Each row is where one point has got to under a steady rotation. How many steps took it there?
The counts run from 0 to 1363.
[ 87 144 158 109 133 129 134 162  83 159 130 185 138 140 112 129 124 162
 159 174 140 125 123 143  85 118 133 142 132 127 142 104 107 140 131 155
 112  65 129 146 151 132 108 149 103 110 120  66 161 108 137  89 156 107
 124 137 164  91 123 123 164  90 160  99  86 125 151 121 149 144 129  84
 132 143 160 132 145 158 129  94 118 137  84]	294
[169 153 103 147 116 134 109 128  92 157 120 149 110 110 121 143 109 179
 173 155 132 132 147 133  82 109  89 182 171 119 153 125  99 138 136 141
  98 103  79 107 131 157 110 121 136 103 120 102 122 147 127  93 131  84
 146 135 183 100 138 133 187  75 133 136 118  93 178 143 149 120 103  95
 163 167 148 120 126 174 133 129 108 110 130]	1308
[102 150 131 100 135 144 119 153  89 185 122 184 135 151 143 131 109 182
 152 175 138 131 102 161  81 121 116 134 148 112 147 143  93 118 128 163
  84  97 109 135 160 129 129 151 119 124 112  78 172 122 148 102 156  94
 131 137 153  90 113 138 165  96 148 124  87 115 161  95 149 129 128  65
 117 152 155 110 153 135 139  96 124 144  92]	1267
[117 124  88  96 131 110 102 133  58 180 118 181 125 146 125 159 110 168
 126 149 137 107 105 141 107 102  99 162 154 107 145 126 116 146 133 171
 106 122 141 137 135 152 130 142 123 109  96  81 156 136 133  80 152 103
 121 117 173  93 148 119 176 110 131 149 112  94 176 137 173 123 116  78
 111 157 167 135 150 168 111  93 123 132  89]	663
[142 142  97 124 127 129 116 142  76 175 137 155 114 149 131 152 134 185
 170 155 155 150 103 139 111 128 100 144 144 130 144 122  97 125 137 160
  87 109 113 102 135 153 137 140 146  87 111  96 130 156 159 118 121  81
 137 113 153  81 127 118 132  81 167 116  91 105 146 118 122 130 170  77
 147 148 182 115 109 165 110  77  77 139 141]	230
[145 149 115 168 143 117  99 111  75 151 147 120 101 120 131 140 116 186
 167 124 147 162 127 157  90 120  80 171 142 145 146 120 139 130 124 135
  99  78 100 109 143 170 149 140 134 103 132 100 126 144 160 116 130  89
 137 138 177  89 139 133 166  93 166 118  88  85 141 129 146 128 137  82
 145 183 168 113 119 190 127 112 116 133 144]	1181
[152 168 108 136 127 122 115 137  85 178 104 167 108 133  98 153 105 189
 160 175 100 115 110 126  92 150 133 182 174 141 146 125 109 112 127 130
  89 112 135 137 160 157 133 134 109 134 135  92 115 132 166  87 141  94
 142 131 168 123 132 122 168 126 153 119  88  87 173 130 153 104 127  56
 140 158 157 108 139 128 129  88 135 138 109]	83
[141 147 108 138 121 130  87 102  80 182 105 164 126 131  99 139 103 161
 133 165 126 111 119 152 110 136 115 158 150 125 151 126 133 123 109 128
 101 127 149 108 147 153 141 152 122 129 126 111 144 114 123  60 138  81
 109 107 175  94 135 124 167 122 155 130 100  49 160 124 159 140 151  83
 138 190 168 138 129 154 114 104 113 134 133]	1012
[116 144 112 132 141 137 105 129 111 209 141 134  96 124 119 142 118 153
 183 120 148 150 127 148  90 123  82 153 114 113 120 125 129 144 139 137
  97  83 102 132 137 130 150 146 114  82 131  62 116 130 111 105 139  76
 138 115 149  66 139 139 149  85 180  91  75 125 165 125 155 144 152  84
 154 154 152 164 121 143 127 100 123 137 123]	973
[147 154 111 134 116 124 103 129 107 183 134 135 103 108 123 138 115 146
 192 146 126 133 128 131  97 113  79 168 153 112 129 117 123 151 152 134
  95  85  94 118 142 123 128 143 131  83 134  95 109 135  96 101 138  68
 119 117 173  92 144 125 160  66 179  97 106 103 174 155 146 147 142 110
 171 148 154 134 115 152 124 107 108 130 139]	361
[118 146 115 115 145 122 121 174  79 164 147 160 115 143 131 144 131 183
 173 147 143 161 109 140  77 124 105 167 144 128 134 110  90 125 139 171
  99  89  99 136 127 162 131 133 128 100 128  67 119 151 177 119 141  97
 149 140 160  86 134 141 146 100 142 120  81 140 160 129 143 109 133  67
 135 143 145 120 135 187 114 103 102 140 108]	105
[ 94 151 128 112 128 124  98 153 103 195 138 175 115 149 117 125 132 168
 187 152 146 138 125 147  89 136  87 151 130 129 130 109 100 120 117 148
 110  92 124  97 121 142 126 133 125  89 113  74 122 121 130  75 115  85
 115 124 154  77 134 122 125  84 140  82  84 116 157 138 141 140 168  98
 146 151 153 162 120 169  90  99  87 133 133]	1224
[148 136 114 142 126 114 123 149  79 166 142 139 104 128 122 156 118 164
 203 133 127 113 136 161 109  85  91 164 131 121 110 119 120 143 143 173
  88 102 102 122 143 151 123 129 112  93 127  68 117 124 112 106 118  82
 112 137 171  93 155 122 180  71 150 109 107 120 159 152 136 148 131  96
 144 158 178 137 128 174 122  83 105 135 127]	936
[128 125 122 117 114 119 111 138  99 195 112 185 113 141 104 147 104 164
 150 170 176 138 117 116 120 118 100 134 146 113 152 111 114 147 142 138
 127  81 127 156 126 125 120 135 116  86 108  72 170 119 126  76 149  81
 116  97 147  95 127 117 164  81 173  99  87 103 139 135 148 142 145 103
 116 138 175 155 133 140 127  94 114 125 110]	383
[103 143 114 139 126 113  92 128  96 188 140 169 104 123 107 147 123 173
 149 129 157 156 123 131  72 138  70 171 155 135 142  92 134 129 139 115
 129  72 127 117 116 181 151 137 121 100 126  71 121 143 166  85 142 102
 134 120 167  88 144 127 160  99 151 116  85 112 153 141 171 138 136 102
 136 157 143 150 129 173 118 115 118 132 113]	377
[185 134 110 143 116 132  99 116  79 184 106 142 103 140 122 162  93 182
 154 149 170 150 120 128 126 116 107 162 152 118 158 135 120 138 145 145
  90 119  92 152 143 146 130 129 135  99 125  96 160 146 154 109 154  66
 126 112 155 100 121 139 194 106 160 130  88  92 161 127 123 128 144  80
 119 169 185 120 142 140 136  99  94 124 134]	1184
[120 159 114 107 122 122 109 172  96 195 130 152 111 144 126 143 124 187
 180 176 154 141 106 133  84 125  91 147 151 123 135 124  66 113 145 143
  86  88 113 135 131 138 119 128 107 122 122  60 123 146 166  95 147  98
 136 135 156 112 137 128 137  86 148 107  88 134 182 138 137 114 132  76
 127 130 142 117 148 135 122  69 111 143 106]	465
[ 88 140 125 124 137 131 108 138 115 189 134 166 110 117 119 129 107 142
 160 127 119 118 131 147  72 114  78 172 153 109 120 122 129 144 141 138
 113  82 102 119 145 123 133 143 114  95 124  72 130 116 105  83 141  89
 132 126 168  82 135 132 168  77 156 120  97 114 181 137 190 137 104  91
 160 155 139 153 134 149 135 131 150 120  98]	757
[132 158 105 136 139 124 105 129  79 195 115 160 124 109  98 139 102 177
 147 163 105 125 139 135  75 152 115 186 164 124 158 121 145 142 114 124
 111 110 120 130 140 154 134 138 118 136 137  96 152 117 137  59 149 107
 116 134 173 113 129 143 165 113 126 134  94  91 183 133 182 109 130  88
 138 172 129 133 139 176 131 121 136 131  91]	1137
[112 136 120 118 128 150 129 157 104 202 140 153 120 137 127 137 125 142
 165 141 159 137 151 158  72  95 121 167 135 104 128 114 101 142 139 143
  97 100  89 125 122 147 140 118 101  98 124  62 135 136 107  98 145  77
 133 114 167  66 113 129 166  79 142 138  97 141 173 118 148 145 121  82
 157 157 157 149 133 145 127 103 102 105  89]	620
[144 138 100 136 119 132 114 170  93 183 137 167 123 138 112 142 125 170
 201 140 137 128 143 142  74 115  88 162 141 119 130 111 101 120 145 143
 107 118 105  98 105 170 121 125 123 118 123  58 104 128 135  82 111  81
 135 111 164  72 131 136 155  79 117 113 100 110 161 139 140 117 131 103
 142 157 151 156 117 180 125 100 114 119 126]	368
[135 163 122 153 117 116  87 108 101 166 148 121  99 113 120 140 127 169
 167 134 142 137 121 158 100 128  82 159 138 129 125 120 113 121 120 121
  93  81 143 100 140 163 153 150 119 114 131  98 109 143 130 103 125  91
 133 145 170  82 169 126 164  92 184 108  93  87 165 141 151 135 149  77
 144 173 156 112 130 169 127  83 108 147 142]	342
[112 133 109 123 150 129 141 133  80 163 132 169 137 110 109 144 115 146
 169 144 108 121 137 146  78 114 111 169 144 119 133 121 146 173 116 162
 114  87 100 115 146 141 120 164 128  93 114  84 145 109  94  94 153  95
 132 129 190  78 132 142 177  77 143 120  94 105 166 125 172 134 121 107
 152 160 156 132 123 186 143 126 119 128 110]	1253
[119 151 121 132 136 135 123 122  92 178 108 191 131 136 100 136 112 166
 116 175 125 131 115 132  82 155 143 165 163 127 154 115 130 117 115 129
 108  98 133 121 141 157 140 140 118 119 131  94 141 132 149  85 149  86
 151 108 173  78 111 128 161 128 160 128  70  74 160  99 170 118 133  61
 145 164 161 121 136 141 140 109 136 122 106]	886
[131 167 115 133 109 137 111 100 118 183 130 155 103 113 109 146 100 180
 166 168 113 116 130 140 110 124  93 163 143 136 120 131 113 126 109 126
  77  88 136 118 150 150 134 142 117 108 107 107 115 117 123  89 130  90
 143 162 162  96 147 126 186 101 158  94  80  95 180 132 140 140 130  65
 135 166 171 106 144 113 146  89 117 130 125]	442
[117 120 110 120 117 135  91 126  98 217 125 156 115 148 131 149 111 147
 154 131 183 130 131 160  99  96  90 149 130 101 118 126 124 134 146 139
 106 114 131 129 124 147 150 125 100 102 111  71 151 129 114  80 136  78
 114 108 143  76 126 122 166  87 151 129 104 117 166 128 159 155 141 101
 127 159 170 160 138 134 118  90 101 117  98]	1106
[120 165 122 117 113 128 108 156  95 174 134 161 117 140 130 153 139 155
 135 174 168 162 103 136  77 125 121 146 152 118 144 114  79 105 162 144
  99  83 129 115 129 155 144 131 109 120 135  77 133 160 161 110 158  77
 140 102 159  81 126 123 154  93 173 124  92 126 172 123 149 138 148  90
 139 137 146 101 149 151 131  75  91 127 104]	239
[123 166 121 127 139 134 135 160  84 175 154 140 123 132 139 134 138 190
 180 165 137 145 129 167  84 133 124 158 133 144 141 115  95 120 119 141
  83  82 115 107 148 154 121 133 121 128 126  80 133 133 164 114 124 107
 141 154 163 102 122 130 136  83 156 121  88 127 170 119 127 136 150  65
 146 166 170 109 129 173 122  74  87 145 116]	331
[142 150 110 125 119 128  96 135 118 188 126 148 101 123 121 138 111 151
 183 157 124 143 111 119 103 132  80 167 157 109 130 125  99 146 148 144
  88  97  95 122 143 114 138 145 130  85 119  97 104 143  99  98 134  58
 118 119 166  89 141 125 154  78 170  87  93 101 176 153 143 140 150  96
 169 145 156 125 119 138 124 108 107 125 146]	362
[109 148 106  98 124 148  84 119 107 203 120 167 122 129 131 122 124 143
 128 165 148 151 111 135  80 135  91 152 164  89 143 132  92 138 142 148
  99 108 103 115 141 108 139 152 133 102 121 104 152 143 103  93 156  64
 120  97 164  78 122 134 154  80 163 128  99 101 194 122 168 144 144  90
 156 153 143 117 144 139 128 114  97 123 111]	147
[153 156 114 139 113 133 105 147  86 189 112 166 121 129  75 138 117 166
 171 167 123 132 147 119  92 148 119 179 152 123 147 104 118 127 125 120
 115 105 127 113 112 170 126 129 119 121 135  86 119 114 121  58 141  79
 122 108 177  83 129 139 165 111 123 103  78  84 158 130 153 119 160 101
 149 172 137 160 120 163 123 118 119 115 129]	1227
[141 125  92 142 129 119 106 134  71 194 153 135  98 141 152 154 113 177
 177 121 153 120 121 180 100  91  86 165 139 128 120 138 129 138 139 151
  89 126 111 105 141 155 142 134 123 115 118  93 135 142 142  96 111  93
 116 124 162 106 130 119 158  80 148 143 111 119 169 137 144 134 128  87
 135 166 183 129 123 170 112  79 104 136 113]	1296
[ 88 167 127 116 136 136 129 133  91 183 143 162 127 130 128 143 124 180
 146 167 134 141 117 162  68 136 112 149 145 139 141 124 113 121 116 129
  99  72 141 116 138 171 135 151 107 125 119  78 156 120 170 105 152 121
 146 158 163  92 122 142 162 100 152 120  78 118 168 105 160 131 129  63
 114 163 159 114 158 155 140  81 120 146  90]	1269
[147 130 111 108 120 112 102 142  59 175 103 152 112 158 122 152  91 173
 159 160 141 105 112 141 127  97 113 156 149 114 132 132 110 140 147 178
  83 136 122 161 151 138 134 130 112 110 112  89 142 127 126  84 149  81
  89 124 164 109 141 116 187 108 144 134 105  98 169 151 139 130 143  84
 107 161 169 125 151 155 105  81  98 133 117]	76
[146 148 103 117 144 130 108 120 102 195 128 136 110 126 127 144  98 171
 183 160 101 133  87 144 113 134  97 155 145 115 136 148 120 152 129 157
  70 107  95 144 175 116 130 168 134  98 117 103 134 123 111 107 152  72
 127 127 158  91 138 138 159  95 163  94  72 101 177 117 140 127 150  75
 143 153 175 100 136 131 150  95 134 155 130]	1165
[108 146 104 114 148 110 117 134  71 182 142 159 114 135 133 146 127 183
 167 138 134 136 137 156  82 126  96 193 160 138 132 121 136 149 105 158
 101 111 111 107 143 158 129 134 135  98 106  94 145 125 147  84 123 115
 121 163 178 116 135 123 154  94 115 130 105 129 171 145 149 138 123  94
 135 174 160 130 132 188  99 113  82 132 112]	548
[116 156 117 138 141 125 112 105  96 191 129 162 116 126 102 125 118 154
 140 144 126 140 120 139 102 158 113 169 141 129 158 109 149 141 104 133
 103  93 125 104 149 133 153 155 129  84 132 108 137 123 121  90 141  71
 122 113 175  79 116 118 136 104 182 101  84  77 156 112 153 150 174  88
 170 172 175 137 105 155 116 117 107 136 141]	37
[165 149 111 144 118 143 127 129  87 150 131 145 124 108 121 159 106 172
 154 177 129 133 128 136  88 114 113 152 164 115 164 137 102 135 145 138
 105  83  97 120 148 138 118 153 128 125 132  94 150 132 121 106 155  92
 151 115 173  90 133 148 193  83 163 137  99  85 171 110 155 120 120  86
 138 158 162  93 147 166 179  97 120 137 121]	1174
[117 138  86 112 136 126  96 138  88 203 150 150 116 135 117 149 125 165
 165 124 154 157 118 144  84 133  76 155 132 117 135 109 128 143 133 142
 120 113 123 111 107 181 157 138 139 105 120  72 124 146 139  81 144  98
 135 108 156  62 149 142 137 107 131 115  73 113 163 133 160 122 160  99
 132 157 143 144 124 189 119 116 114 141 118]	16
